In the data rows, 500 means zero.
Here is a table of points, one per row:
[421, 434, 486, 530, 414, 486, 604, 572, 613, 564, 511, 462, 472, 532, 538, 569]
[424, 511, 557, 500, 522, 450, 482, 433, 463, 537, 550, 568, 392, 483, 437, 435]
[595, 516, 539, 350, 473, 589, 444, 534, 558, 502, 539, 536, 422, 464, 580, 562]
[512, 426, 524, 468, 488, 530, 481, 475, 469, 544, 564, 521, 408, 532, 448, 510]
[541, 528, 519, 478, 521, 539, 529, 491, 508, 572, 556, 538, 443, 553, 503, 489]
[493, 492, 531, 479, 415, 534, 463, 544, 533, 474, 570, 532, 476, 541, 459, 467]
[716, 407, 766, 498, 364, 483, 545, 669, 455, 382, 260, 395, 599, 57, 500, 538]
[467, 273, 431, 732, 803, 582, 508, 401, 284, 285, 289, 343, 944, 506, 637, 332]
[789, 435, 774, 467, 365, 484, 514, 662, 478, 388, 293, 422, 623, 33, 554, 507]
[575, 588, 479, 374, 530, 662, 448, 469, 535, 484, 492, 528, 360, 460, 579, 520]
[486, 507, 509, 512, 465, 511, 459, 575, 444, 542, 543, 550, 453, 505, 431, 525]
[719, 866, 347, 765, 851, 259, 596, 514, 871, 626, 802, 544, 937, 262, 334, 808]
[552, 562, 512, 521, 428, 472, 502, 537, 462, 502, 553, 495, 363, 443, 418, 428]
[493, 504, 508, 410, 458, 473, 465, 517, 466, 470, 478, 522, 449, 516, 510, 477]
[498, 605, 550, 504, 477, 534, 453, 493, 438, 481, 463, 421, 539, 510, 423, 474]
[472, 431, 465, 434, 460, 507, 492, 494, 510, 540, 540, 511, 492, 508, 483, 512]
[439, 486, 547, 466, 415, 490, 502, 575, 465, 553, 575, 533, 443, 478, 434, 580]
[468, 517, 530, 498, 506, 533, 425, 462, 484, 558, 486, 510, 416, 519, 468, 523]
[503, 494, 499, 357, 501, 592, 518, 469, 495, 528, 529, 478, 418, 469, 579, 566]
[459, 510, 479, 482, 468, 441, 525, 491, 449, 566, 492, 524, 503, 576, 467, 489]
[447, 477, 566, 469, 492, 457, 466, 539, 511, 562, 553, 501, 470, 423, 498, 596]
[533, 532, 493, 441, 467, 523, 526, 499, 493, 549, 563, 607, 452, 555, 520, 465]
[477, 494, 545, 415, 593, 484, 563, 467, 500, 549, 489, 626, 429, 532, 422, 480]
[458, 555, 532, 453, 503, 487, 478, 431, 461, 532, 513, 578, 450, 520, 425, 406]
[495, 513, 434, 467, 468, 442, 524, 636, 575, 495, 533, 551, 428, 555, 506, 556]
[569, 589, 520, 328, 507, 612, 437, 494, 479, 512, 507, 423, 392, 443, 568, 537]
[517, 495, 493, 452, 471, 523, 479, 419, 486, 519, 523, 595, 495, 486, 484, 461]
[550, 478, 312, 484, 544, 473, 492, 535, 497, 543, 509, 631, 419, 520, 538, 498]
[493, 408, 562, 364, 541, 526, 531, 480, 534, 508, 511, 530, 457, 542, 690, 519]
[493, 499, 504, 504, 506, 457, 477, 504, 480, 494, 545, 532, 509, 555, 493, 455]
[514, 445, 516, 489, 456, 547, 536, 506, 478, 492, 527, 495, 425, 564, 552, 469]
[460, 554, 518, 429, 564, 561, 498, 542, 572, 504, 498, 474, 288, 472, 526, 462]
[500, 536, 462, 498, 452, 476, 495, 562, 505, 566, 515, 546, 459, 506, 505, 487]
[542, 550, 512, 483, 502, 482, 428, 450, 515, 528, 558, 561, 449, 559, 507, 520]
[449, 555, 532, 332, 566, 434, 455, 466, 420, 550, 474, 719, 450, 484, 502, 552]
[401, 538, 431, 518, 477, 417, 468, 369, 313, 458, 473, 429, 475, 635, 410, 467]
[453, 693, 316, 770, 292, 107, 987, 731, 999, 644, 760, 252, 721, 396, 527, 940]
[458, 505, 540, 507, 491, 549, 450, 482, 503, 531, 559, 528, 450, 526, 502, 510]
[476, 482, 488, 481, 451, 553, 412, 492, 461, 509, 520, 547, 460, 526, 520, 480]
[427, 459, 360, 545, 483, 493, 456, 309, 281, 459, 416, 349, 607, 686, 377, 444]
[494, 464, 500, 482, 499, 497, 460, 517, 516, 540, 550, 534, 471, 508, 545, 531]
[452, 418, 369, 538, 410, 452, 583, 675, 694, 478, 473, 374, 439, 679, 502, 583]
[506, 562, 506, 514, 498, 474, 479, 491, 457, 508, 492, 528, 432, 526, 530, 415]
[581, 576, 483, 462, 472, 569, 457, 468, 442, 480, 451, 481, 425, 566, 462, 411]
[459, 502, 501, 480, 448, 441, 390, 505, 456, 537, 487, 563, 476, 594, 467, 483]
[410, 436, 476, 571, 518, 596, 514, 356, 368, 409, 336, 394, 702, 572, 514, 355]
[407, 230, 402, 912, 778, 617, 457, 333, 257, 85, 212, 275, 918, 573, 592, 332]
[408, 435, 507, 718, 635, 614, 530, 386, 409, 347, 296, 405, 791, 527, 601, 318]
[449, 428, 569, 567, 494, 485, 517, 479, 436, 513, 571, 539, 410, 523, 434, 457]
Along one direction, these points spread out more than along any other. How many in every 100 of the points above lie lower along it than each point below? Answers are rounded to whole numbers. More than half of the points above lie lower than the first one.
[493, 499, 504, 504, 506, 457, 477, 504, 480, 494, 545, 532, 509, 555, 493, 455] 31
[459, 502, 501, 480, 448, 441, 390, 505, 456, 537, 487, 563, 476, 594, 467, 483] 33
[550, 478, 312, 484, 544, 473, 492, 535, 497, 543, 509, 631, 419, 520, 538, 498] 69
[401, 538, 431, 518, 477, 417, 468, 369, 313, 458, 473, 429, 475, 635, 410, 467] 10
[486, 507, 509, 512, 465, 511, 459, 575, 444, 542, 543, 550, 453, 505, 431, 525] 67
[493, 492, 531, 479, 415, 534, 463, 544, 533, 474, 570, 532, 476, 541, 459, 467] 57
[493, 408, 562, 364, 541, 526, 531, 480, 534, 508, 511, 530, 457, 542, 690, 519] 39
[494, 464, 500, 482, 499, 497, 460, 517, 516, 540, 550, 534, 471, 508, 545, 531] 61
[452, 418, 369, 538, 410, 452, 583, 675, 694, 478, 473, 374, 439, 679, 502, 583] 92
[477, 494, 545, 415, 593, 484, 563, 467, 500, 549, 489, 626, 429, 532, 422, 480] 53
[498, 605, 550, 504, 477, 534, 453, 493, 438, 481, 463, 421, 539, 510, 423, 474] 14
[512, 426, 524, 468, 488, 530, 481, 475, 469, 544, 564, 521, 408, 532, 448, 510] 49
[424, 511, 557, 500, 522, 450, 482, 433, 463, 537, 550, 568, 392, 483, 437, 435] 45
[569, 589, 520, 328, 507, 612, 437, 494, 479, 512, 507, 423, 392, 443, 568, 537] 59
[467, 273, 431, 732, 803, 582, 508, 401, 284, 285, 289, 343, 944, 506, 637, 332] 2
[493, 504, 508, 410, 458, 473, 465, 517, 466, 470, 478, 522, 449, 516, 510, 477] 37
[719, 866, 347, 765, 851, 259, 596, 514, 871, 626, 802, 544, 937, 262, 334, 808] 96
[439, 486, 547, 466, 415, 490, 502, 575, 465, 553, 575, 533, 443, 478, 434, 580] 88
[500, 536, 462, 498, 452, 476, 495, 562, 505, 566, 515, 546, 459, 506, 505, 487] 82
[472, 431, 465, 434, 460, 507, 492, 494, 510, 540, 540, 511, 492, 508, 483, 512] 51
[541, 528, 519, 478, 521, 539, 529, 491, 508, 572, 556, 538, 443, 553, 503, 489] 73
[460, 554, 518, 429, 564, 561, 498, 542, 572, 504, 498, 474, 288, 472, 526, 462] 78
[575, 588, 479, 374, 530, 662, 448, 469, 535, 484, 492, 528, 360, 460, 579, 520] 55
[552, 562, 512, 521, 428, 472, 502, 537, 462, 502, 553, 495, 363, 443, 418, 428] 80
[458, 555, 532, 453, 503, 487, 478, 431, 461, 532, 513, 578, 450, 520, 425, 406] 29
[495, 513, 434, 467, 468, 442, 524, 636, 575, 495, 533, 551, 428, 555, 506, 556] 94
[581, 576, 483, 462, 472, 569, 457, 468, 442, 480, 451, 481, 425, 566, 462, 411] 12
[789, 435, 774, 467, 365, 484, 514, 662, 478, 388, 293, 422, 623, 33, 554, 507] 20
[449, 555, 532, 332, 566, 434, 455, 466, 420, 550, 474, 719, 450, 484, 502, 552] 65
[459, 510, 479, 482, 468, 441, 525, 491, 449, 566, 492, 524, 503, 576, 467, 489] 43
